In the rows, zero is written as 128.
One turn sends every row of this set to another row. A few are shown first. Where does it send the rows asked after them?
lopab: [132 124 116  96 118 152 140 149 122  99 139 107 134 116  93 138 105 129
 151 135 141 139 117 125 117 164 119 134 140]
rav: [113  94 169 140 144 112 139 141 103 114 119  92 118 150 122 134 153 138
 110 109 140 134 122 137 104 133 127 141 138]
vadut: [ 99 123 149  82 111  99 121 118 142 119 141 138 126 152 127 137 134 127
 161 125 135 128 133 131 159 153 132 113 140]
saka: [125 110 120  96 118 140 135 154 113  98 136  98 126 111  97 130 117 126
 152 126 144 149 124 136  97 171 129 136 150]
teto: [144 121 122 102 143 136 150 143 145 113 128 137 111 104 118 139 125 130
 163 108 123 126 122 118 130 160 117 117 134]
Nebim: [132 131 134  95 146 138 157 145 142 123 130 129 106  93 125 134 134 138
 155 109 129 135 123 127 108 168 133 115 136]
zomo: [105 119 155 118 107 123 153 155 126 137 123  99 125 124 119 167 154 135
 116  90 139 120 150 159 120 139 142 111 109]
pemeb: [128  98 150 151 138 114 126 139 109 128 111  96 140 151 128 151 150 145
 113 118 139 126 128 116 134 111 136 137 141]
nupuv: [113 136 104  85 114 109 105 106  98 114 125 131 127 133 127 142 134 126
 141 117 130 139 147 108 142 129 139 115 139]
Mifos: [128 137 130  86 122 121 106 152 151  94 153 140 122 130 116 137 130 134
 122 130 136 130  96 112 116 142 132 118 156]
manun: [105 123 163 110 124  95 136 145 115 110 122  92 115 113 142 158 129 127
 100 144 128 151 143 133 115 166 145 126 112]
Gazor: [128  87 158 148 144 113 129 140 112 132 108 102 131 141 127 140 149 144
 106 105 143 131 129 138 114 125 131 136 146]
Roge: [105 129 130 127 109 126 128 144 125 138 105 114 137 124 121 173 148 147
 106 101 135 120 161 130 139 132 138 112 104]
ven: [136 102 124  97 118 131 156 155 119 104 133 110 125 124 109 124 126 151
 161 140 103 109 119 123 131 151 121 112 154]
vef: [113 109 150 113 109 125 149 149 128 139 119 109 128 119 121 169 156 147
 109  96 135 117 156 158 120 143 143 105 108]
divap: [115 117 122 103  98 125 109 152 136 100 153 138 129 136 113 128 139 136
 144 126 141 118  91 123 116 131 136 109 152]
zusu: [116 112 142 114 129 101 110 136 109 104 109  92 128 123 137 158 125 126
  93 151 141 140 152 111 137 146 144 120 113]
futiz: [125 153 118  94 114 119 129 110 110 137 131 129 143 143 127 146 145 148
 139 116 122 133 132 109 145 113 143 122 152]
Bure: [144 119 117  80 118 111 118 111 105 118 134 113 141 155 132 152 134 121
 135 124 135 139 132 110 144 113 134 126 156]
lipib: [101 122 150  80 128 119 112 115 131 126 144 126 135 161 133 156 121 123
 158 131 140 142 111 125 137 145 120 136 140]
Dis: [117  82 161 146 137 114 131 141 101 118 120  96 130 144 116 136 150 147
 111 111 139 136 127 141 105 133 132 143 142]
Fogur: [ 92 134 154  78 116 119 112 128 128 123 145 120 139 167 103 143 131 146
 155 120 127 122 128 132 144 140 127 130 157]
der: [106 121 141 118 105 130 136 147 125 145 108 109 140 115 119 167 143 147
 101 100 145 125 158 156 120 143 143 110 112]
Kevel: [139  93 132  89 113 131 173 157 126 114 133 104 123 126 118 129 143 152
 150 131 114 116 122 136 113 155 124 113 161]
reme: [116 117 164 112 135 101 126 139 116 114 122  96 122 102 139 156 125 132
  97 146 136 153 143 132 115 165 154 125 113]
doku: [114 106 156 111 130  95 118 142 107 113 107  93 126 109 143 147 122 135
  92 152 133 142 147 132 120 158 149 118 124]
Matel: [121 120 119  79 102 120 110 160 147 109 150 143 120 128 131 158 134 133
 139 124 118 115  99 122 115 136 129 105 147]

futiz goes to Bure
Mifos goes to Matel
Where do these go?
Kevel goes to saka
zusu goes to Roge
teto goes to ven
rav goes to manun
der goes to Gazor
lipib goes to vadut
Dis goes to reme

One turn sends every row of this set to another row. A few are shown first. Where does it send the rows asked after them?
vos: [110 136 132 131 158 136  81 143 110 141 146  99 119 123 146 136 143 118
 130 139 113 138 154 124 125 124 125]
Puz: [ 88 124 144 111 154 133 105 148 106 153 132  99 126 109 143 132 128 133
 136 145 112 146 139 123 132 122 120]
lasi: [108 132 142 133 162 129  99 131 118 158 121  99 118 121 147 121 123 136
 110 141 108 145 157 112 135 141 130]
vemez: [147 131 130 136 130 126 152 121 123 119 139 152 124 118 130 115 145  95
 130 150 136 144 116 109  91 134 125]
kated: [117 123 114 125 120 116 134 118 166 144 125 113 112 130 117 132 128 125
 149 119 147 110 129 170 127 116 126]
dafo: [139 110  98 109 140 123 110 131 132 112 152 121 128 132 148 128 124 146
 116 120 100 139 143 105 119 142 109]
kom: [117 122 127  99 154 132 128 114 143 126 152 134 105 129  96 125 130 143
 122 118 136 141 136 134 165 120 118]
fen: [113 106 120 132 105 110 128  92 141 150 114 128 101  99 115 135 123 125
 134 115 146 125 126 145 122 109 138]
pubuv: [ 97 123 120 112  99 128 146 108 141 144 119 115 103 117 124 146 122 124
 138 117 146 130 114 148 142 108 127]
Lida: [104 120 136 118 151 130 117 154 115 134 147  93 120 139 146 118 127 151
 114 130 108 134 155 111 139 125 125]
Puse: [133 135 135 139 124 141 160 119 129 111 128 154 127 120 120 106 145 113
 135 145 125 149 127 106  97 144 109]
tidit: [153 120 143 143 129 126 144 130 127 123 115 164 125 115 140  98 128 111
 133 128 136 143 132 112  92 134 129]
kapo: [103 141 140 126 159 139  99 143 122 153 120 106 132 117 152 125 144 139
 122 150 116 151 151 127 135 125 139]
pim: [114 130 138 123 157 122 105 144 120 156 126  84 117 134 149 126 135 125
 117 125 112 139 134 104 130 142 148]
Pek: [142 156 142 138 124 132 150 118 123 116 116 148 130 123 131 102 149 104
 141 126 121 132 131 101 107 126 105]
vifem: [134 140 126 142 124 123 137 125 124  97 124 165 132 130 128 110 146 108
 108 116 125 136 132 111 111 150 111]
roze: [143 130 140 158 124 130 137 139 127 120 138 167 128 123 145 129 147 106
 126 144 128 145 130 113 100 131 115]
nakik: [131 126 154 119 113 123 134  95 133  97 131 148 134 119 133 111 118 131
 111 108 107 126 140 135 137 147 136]
Dit: [117 115 131 125 112 110 128  94 136 143 112 112 102 119 132 154 118 133
 151 111 143 118 124 151 125 109 118]
Sinu: [118 116 112 124 127 126 132 101 148 134 128 123 104 114  99 127 105 135
 139 105 125 108 117 154 139 115 130]
Sese: [111 113 124 129 116 109 129 104 161 129 125 109  91 121 120 153 120 128
 136 120 135 116 123 160 123 115 116]

Dit goes to kapo
Puz goes to roze
Where do these go?
tidit goes to pubuv
Pek goes to kated
Lida goes to vifem
kom goes to dafo
Sese goes to lasi

